Families of rows that turns and mirrors carry onto each other, the same ones carrying the whole set onto itself: the rest of each named row's family, in list order:
7 families of 4 rows:
pib: [-28 -35 -18   3 -15  -7 -33  -4  25  16 -28  -4 -12 -23 -15  11]
sek: [-25  -6 -31  20  25  -1 -19 -42   7  12  -3 -49  -3  -9 -16   9]
Mavu: [  6  20   8  -2  16   1  -4 -29 -20   7  15 -23   1 -23 -12 -31]
lafa: [-21  -6 -25  22  23  -6 -28 -41   4  -8   1 -47   0 -17 -21   7]
Mosof: [-23   0 -25  10  26   2 -24 -46   5  -2  -8 -47   1 -15 -15  14]
nub: [-22   0 -21  15  23  -7 -12 -48  -3   0   3 -49 -17 -13 -10   3]
Feri: [  4  -2  13 -20 -26  -3 -25   1 -10  29 -13   8   0 -26   5 -17]
lufo: [ 10  11 -10   0  13 -11  -4 -35 -23   6  12 -27   4 -27 -15 -33]
Rame: [-25 -27  -7   8 -14 -12 -37   0  21  38 -32  -6 -13 -17 -12  12]
reg: [ 11  17  -1   0  10  -3 -11 -33 -25  18  16 -25   9 -19  -9 -33]
Buvi: [-34 -23 -12   4  -3 -21 -39  -5  26  20 -39 -16  -5 -18   3  13]
Livo: [-35 -24 -12   7  -5  -9 -41  -6  26  20 -32  -7   4 -23  -9  19]
bem: [ -7   1  12 -12 -24  -1 -33   3 -16  28 -22   7  -6 -22   2 -29]
bome: [-16  -5 -20  10  30  -9 -24 -43  14   4 -14 -54  -3  -7 -13   5]
bup: [-27 -25 -14   6 -14  -7 -45  -1  17  14 -33 -13  -6 -24 -10  23]
bon: [  0   5  14 -13 -19   0 -24  11  -9  35 -20   7  -3 -30  -6 -18]
sosak: [  7  14   7  -2  11   6 -18 -34 -23   8  10 -26  -2 -10 -14 -41]
Fepal: [  4   1  14  -9 -24 -10 -22  14   0  24 -15   9  -4 -29  -5 -21]
Papu: [-21  -5 -38  15  20  -1 -14 -42  -2   0  -6 -47  -9 -17 -23   2]
Sab: [-39 -24 -15  11  -9 -11 -42   1  21  17 -31 -15 -13 -22  -9  14]
dip: [  9 -11   3 -21 -26  -7 -25   6  -5  30 -23   6  -4 -34  -8 -17]
budi: [-34 -30 -13   5 -10  -6 -32  -7  26  20 -27 -11 -11 -15   0  21]
ziz: [  2   7   9 -15 -26 -13 -31   8  -7  28 -20   4   2 -32  -1 -24]
Fuguv: [  6  20  -6  -3   9  -7 -10 -48 -22   1  13 -30   0 -17  -4 -23]
vip: [ 15  27  -2   0   9  -2  -6 -25 -21   7  10 -33  -2 -21 -16 -29]
peti: [  1  -8   7 -10 -28 -11 -37  -1   1  39 -23  11   4 -22  -6 -14]
pida: [-22  -7 -20  16  24  -1 -23 -39   6  -5  -6 -52 -10  -7 -23   9]
mana: [ 16  19   5  -6   9  -5 -11 -32 -19   1  10 -28   7 -16 -16 -32]

Same family as mana: Sab, ziz, pida
Same family as lafa: bup, Fepal, vip
Same family as budi: sek, Feri, reg
Same family as nub: Rame, Fuguv, peti
Same family as Mosof: Mavu, Livo, bon

Families of rows that turns and mirrors carry onto each other, the same ones carrying the whole set onto itself: the rest of each named row's family, in list order:
3 families of 6 rows:
Ponu: [-19  -9  -4  -2 -24   3   0   5  18  25]
soro: [-10  10  23  21 -24 -21  -7  -7  10   5]
Kovi: [-19  12  26  13 -15 -11   8 -27   3  -3]
Big: [-13  11   1   3  16 -18  12   0  -4 -46]
resi: [  8 -16   0  27  -6  -6 -29  20  -2  -2]
dop: [ -4  10   0  13   7 -29  -2  17   1 -41]
Biz: [-27   4  14  -2 -10   5  18 -30   4   4]
Beg: [ -2 -28 -18   8  -2  14 -18  21   1   9]
Pezis: [-28  -7  -1 -11 -16  13  14 -14  12  18]
tof: [-11  -2   9  12 -28 -15 -10   8  16  19]
Rigi: [-11 -10 -28  -8   3  -7   1  34  10 -19]
vudo: [  7  -3  18  34   1 -13 -21  -3 -12 -18]
ribok: [ -3  -1 -15   7   1 -24  -8  35   9 -26]
bez: [-13 -27 -17  -6   9  31   1  -3  -6   2]
Puza: [-19  -9 -27 -17  14   4  16  17   5 -25]
Fekim: [-20   3 -13 -12  18  -2  21  -1  -3 -39]
nuv: [-15 -14   1   2  17  23  10 -25 -17 -15]
poti: [ -4  -1  18  21  13   3  -2 -26 -19 -26]

Same family as Biz: Ponu, soro, Kovi, Pezis, tof
Same family as Big: dop, Rigi, ribok, Puza, Fekim

Families of rows that turns and mirrors carry onto each other, the same ones carrying the whole set onto itself: the rest of each named row's family, in list order:
5 families of 6 rows:
subem: [-28  21  19 -23   6 -18   9   9  23 -11 -37  17  25]
Kefi: [-11 -36  -2 -18  13 -12   0  12  31  -1   7  16  34]
kofa: [-12 -30 -21 -42  23  16  -3 -21  28 -24 -32  36  -8]
Tupur: [ -3 -13  -3 -50  37 -12   2 -16  46  24 -27 -12  -8]
viba: [-10 -13  -3 -36   7   1   1 -28  52  13 -30  10 -36]
Mibim: [-28 -33 -23 -32  28   8 -15  -6  25 -26 -21  35  14]
lelu: [ 13 -38  -5 -44  12   0  14 -20  44   8  -4  17  -8]
vob: [ -8 -21 -17 -35  15  18   1 -14  20 -29 -41  39  -4]
Meve: [-38  -5   1   2   0 -13 -15  17  29  -2 -25  11  19]
Gepe: [-11  25  20 -37   4  -8  21  -9  27  -8 -48  19   0]
Dama: [ 24 -22   3 -34  -3   7  25 -13  32   1 -23  23  -8]
Lalaf: [ 17 -13   7 -17 -11   5  24   6  18  -7 -29  26  12]
Todov: [-24 -25 -18 -25  20  10 -10   1  16 -31 -30  37  18]
lubu: [ -4   5   5 -19 -10   7  10 -14  34   3 -49  17 -26]
Noke: [ -9  11  14 -54  15 -10  19 -28  43   1 -37  15 -18]
Kurel: [-18   9   7  -2 -13   0   2  10  23  -4 -46  17   1]
Tovad: [-23  -4   0 -22  31 -21  -8  18  29  14 -25 -11  32]
nupu: [-23  -5   7 -59  31 -19   4 -29  54   6 -16   8  -9]
Numas: [ -4 -45  -7 -35  21 -10   1  -7  44   7  10  14  13]
seliv: [-40  -7   7 -45  34 -29  -7 -11  50   3  -7   6  16]
bol: [  6  14   9 -28  12  -4  16   4  20  11 -56  -3   4]
nol: [-10  11   8 -17  17 -13   4  20  17   8 -45  -5  26]
ferut: [-22 -37 -24 -41  30  11 -11 -17  31 -23 -22  34   2]
peg: [-42   5  13 -28  22 -27  -4   9  33  -6 -16  10  34]
sivim: [-16 -19 -15 -26  13  16  -3  -3  14 -31 -40  41   9]
peno: [  9   3   4 -45  23  -4  14 -13  35  19 -48  -7 -14]
gomem: [-30 -27  -9 -33  21 -11 -16 -20  58  14  -9   3 -16]
zop: [-43 -22  -7 -14  17 -17 -23   3  46   7  -6   5  11]
Kan: [ -1 -20   4  -9  -3  -5  11  19  18  -7 -14  22  33]
bomil: [-19 -16  -4 -39  42 -21 -10   0  43  21 -16 -16  15]

Same family as Kefi: lelu, Dama, Lalaf, Numas, Kan
Same family as peno: Tupur, Tovad, bol, nol, bomil
Same family as Meve: viba, lubu, Kurel, gomem, zop
Same family as Todov: kofa, Mibim, vob, ferut, sivim

Families of rows that turns and mirrors carry onto each other, the same ones carrying the whole set onto itself: the rest of each named row's family, in list order:
3 families of 6 rows:
naru: [  8  -3  30  -2  19 -51  16 -15 -24  -7 -15   0 -29  15 -12  -8  17 -23
 -17  12  41  -3   0 -10 -17  16   2  18   9 -16 -12  -3  22  -7 -10   2
 -23  10 -21   5   4   7  15  -3]
duge: [ -4 -10  14  14   5 -25  14  -4   2  -5   0  30 -21  -6  -6  15  19  -2
 -16  11  15   1 -20  -3  -2  -5  16  26  16 -28  -4   2  15   4 -12 -25
 -25  36 -38  17   1 -21 -34 -12]
tika: [ 17   8  11  -3   9   2 -20  26   7  18   8 -35  13  11   2   5   0 -21
   8  12  -5  14   5  -6   9  20 -26  17  13  23   1 -11 -33  12  -1   2
  31  -2  16  23  -7  28  -3  12]
gabeb: [  1   8  -5  -5  -8   4 -10  13  18  16   1 -25  -6  -8   2  22  18  -6
  26  18  -9  -2 -11   2  -4  36 -18  14  11   3   4 -16 -40  14   0 -15
  32   6  16  31   5  -3 -31   6]
nok: [ 13 -13  -7  -4   2  14 -18  25  13  -7  -2 -28  30  11   3   6 -19 -16
   2   3  -6  26   6 -23  18   1  -5   4   5   7  -8  -4  -7  34  16   9
  26 -17   8  13  -8  36 -11  23]
kanul: [  1  -7  23  -8  15 -24  27 -26 -15   3   3  36 -11  13 -14  14  24 -19
   0  26  19   1  -4 -13  12   2  27  21  12 -25   2  -8   4  -1 -15 -26
 -28  33 -36  16 -10 -21  -7  -4]
bezi: [ -4  -9  17  -3  24 -47  12 -28 -30  -9 -15  27 -23  26 -23  30  11 -31
  -5  14  32  -3   9  -2 -17   2   6  13   5 -11 -16 -13   5   8 -13   3
 -20  21 -18   2   3   2  -3 -16]
Dazu: [ 17  -4   1  -1 -12  18 -19  12  13  18  20 -35  23  11   7  -6 -15 -20
   2  13  -6   9  -9 -21  36  12 -13  -8  24   3  22   2  -8   8   8  -2
  15  -7   1  22  -8  11   1  22]
nepev: [ -1 -16  11 -13  11 -30  25 -35 -26 -26 -22  43   9  18 -16  15  29 -21
   6  -1  19   1   0 -20  10  -4  29  12   2 -35  -3 -20  17   9  -1   3
 -10   5 -20  -2  -2  -7   9  10]
zud: [ 11   1  -8   5  -9   3 -44  29  11  17   2 -36  -8   0   1  12   5 -10
  18  20  -7   5   9  14  -8  17  -1   5   1  19   4  -5 -30  17  -3 -14
  15   5  18  25  -5   7 -17   9]
nisu: [-10 -13 -15  -2 -26  17  -6  -5  11   3  18 -19   9   6  -3   3  -3 -11
  24   7 -18  -5 -15 -18  20  10  -9 -25  26 -16  20   0  -8  15   8   4
  24 -27  11  13   9 -19 -20  15]
Bozum: [  5 -14 -15   8 -23   8 -42  16   6 -20  -6 -24  13   0 -10  15  -4 -18
  10   7  -9   3   8  -6   0  -3  12   0   2  18  -6  -4  -5  24   9  11
  26 -25  25  13  -6  21 -15  28]
vodo: [ -8 -14 -17   1 -15  10 -17  10  17 -22  -5 -12   5  -2 -13  37 -11 -16
   6  12  -9   9  -3 -11  -7   1  -8   4   9  13 -23  -1  -3  33   6   8
  32 -24  12  14   1  21 -49  13]
besop: [-14 -13   8   6   2 -30  25 -13 -13 -21 -14  44  11   0  -9  -1  48  -3
   6 -16   8   2 -16 -16   4   1  21  27   3 -44  -4 -23  13   9   1   5
   6   9  -7  -3  10 -22  -1  -1]
tafa: [  2  -9 -10   6 -26  23 -29  17   9  12  24 -23  17   1  -4 -11   4  -9
  23  17 -21   1   0 -10  22   4  16  -5  10   0  19   0 -14  13   3  -8
  16 -15  16  17  -9 -14  -5  22]
ritem: [  7 -11  25  -4  18 -24  26  -9  -5   0  -1  20 -11  17  -9 -20  22  -8
 -13  22  26  20  -4 -20  -2  -4  14  24  11 -30  -9   9  33   0 -17 -21
 -31  12 -39   5 -10  -9   3   1]
duko: [-13 -13  15  20   4 -51   5 -21 -28 -21  -8  20 -26  12 -18  20  12 -22
 -16  -6  27 -19  -9  -2 -20  -4  -5  11  18 -15 -10  -8  13  -1 -10  20
  -7  10  -6  -3  20  -9 -10 -18]
romu: [  2  -6  25  -8  10 -33  26 -15 -18 -22 -20  23   9  12 -21 -14  39 -18
 -11   5  26  11   1 -23  -3   7  13  40  -4 -25 -16  -9  35   3  -5   6
  -6  -1 -18  -3  -7   5  19   9]

Same family as gabeb: duge, nisu, vodo, besop, duko
Same family as zud: kanul, bezi, nepev, Bozum, tafa

Families of rows that turns and mirrors carry onto each other, the same ones carrying the whole set onto itself: the rest of each named row's family, in list order:
9 families of 4 rows:
los: [-31  12  -9  17  14  20   8  12  19   8  16  13 -12]
Lamir: [ 19 -14  28 -22 -18  -7  -5  12   8  15   0  -8  12]
lezi: [-22  21 -21  18 -10  21   2  -1   3 -11  21  10  -8]
Gito: [ 26   3  15 -10 -17 -17  -9   3  -3  14 -33  -8  -7]
dif: [-17  22 -10  15  19  14  11   3   7  -1  -7  27  30]
Tifu: [-25  25 -21  16  14  18  -1   0  12  -4  -6  24  12]
lebom: [-23  19 -11  19  21   7  17  22  -9  23 -11  21  10]
nog: [ 23  -2  24  -1 -27 -12   2   6  17  11 -15 -19  13]
dez: [ 30 -10  20   0 -18   6   9  -1   7 -10  15 -11  11]
Geg: [ 13  -4  18 -19 -12  -9   6  -9 -14   1 -19 -26 -12]
Gef: [  1  18 -14  17   3  -5  23   0 -16  19   2  19  36]
Manek: [-30  22 -22   7  14  21   6   6  -3   0 -12  25  -4]
Poni: [-15  12 -10  16  21  -3  20   9   3  35  -4  22  20]
zimos: [  8  -7   1 -19 -26  -9 -27   5  10  21 -10  -8 -16]
mesu: [ 24 -14  32  -1  -6  -6   6  12  21  14   5 -13   0]
Supa: [ 26   4  24  -3 -19  -6 -15   0  22  -7 -12 -11   0]
kalun: [-19  16  -4   6  21  17  23  12  -7   1  -8  26  23]
dubep: [ 15  -5  -3   0 -12 -14 -15   0  17  31 -16 -10 -24]
Ros: [-33  20 -10  -1  15   9  25  -5 -23   1  -8   5   3]
mikik: [ 13   4   5   1 -35  -9 -14   0  21   9 -18 -21 -12]
tevi: [-27  11 -19  -3  10   3   6  11  -7  29  -4  27  25]
bimob: [-29  12 -15  14   7  29  18   7  18  -4   2  12  18]
vokag: [-38  10  -7  -4   5  22   3  16   7   3  17  20   7]
liseb: [-24  15 -30  14   9  12  16   1   8  17 -15  18  26]
gogo: [-24  13 -32  10  -8  30  19   9  -7   5   7  10  11]
dosad: [ 25  -4  11  -6 -41   3   5   9  -1   6   0 -23   1]
puvi: [ 24  -1  -3  -6 -42  -5  -3   5  -6  16 -11 -21  -3]
zon: [ 23 -11   7  -4 -10  -4 -14  11   8  17 -24 -16 -25]
fak: [ 24   1 -23   4 -24 -11 -15 -16  -3  17 -15  -7  -9]
zuta: [ 11  -3  15 -20 -13  -8   4 -10 -13   0 -19 -26 -16]
Lepo: [-31  19  -6  19  16  20  14  24   1   5   2  17  -5]
Bave: [ 29   6  11  -2 -20 -16 -20  -4  15   8 -25  -9   1]
zal: [-16  11 -28   9  -4  22  27  10 -14  12   3  13  27]
Bis: [ 29 -16  26  -5  -6  -1   0  16   9  11 -16 -15  -8]
demoz: [-34  19  -8  -1  15  12  25  -3 -22  -2  -5   5   3]
Gisag: [ 20   0  29 -11 -20  -1  -8   9   9  -8 -14 -13 -16]

Same family as Gito: Manek, kalun, Gisag
Same family as Bave: dif, Tifu, Supa
Same family as zimos: Lamir, tevi, vokag
Same family as Geg: Ros, zuta, demoz
Same family as zal: gogo, dosad, puvi
Same family as Gef: lezi, dez, fak

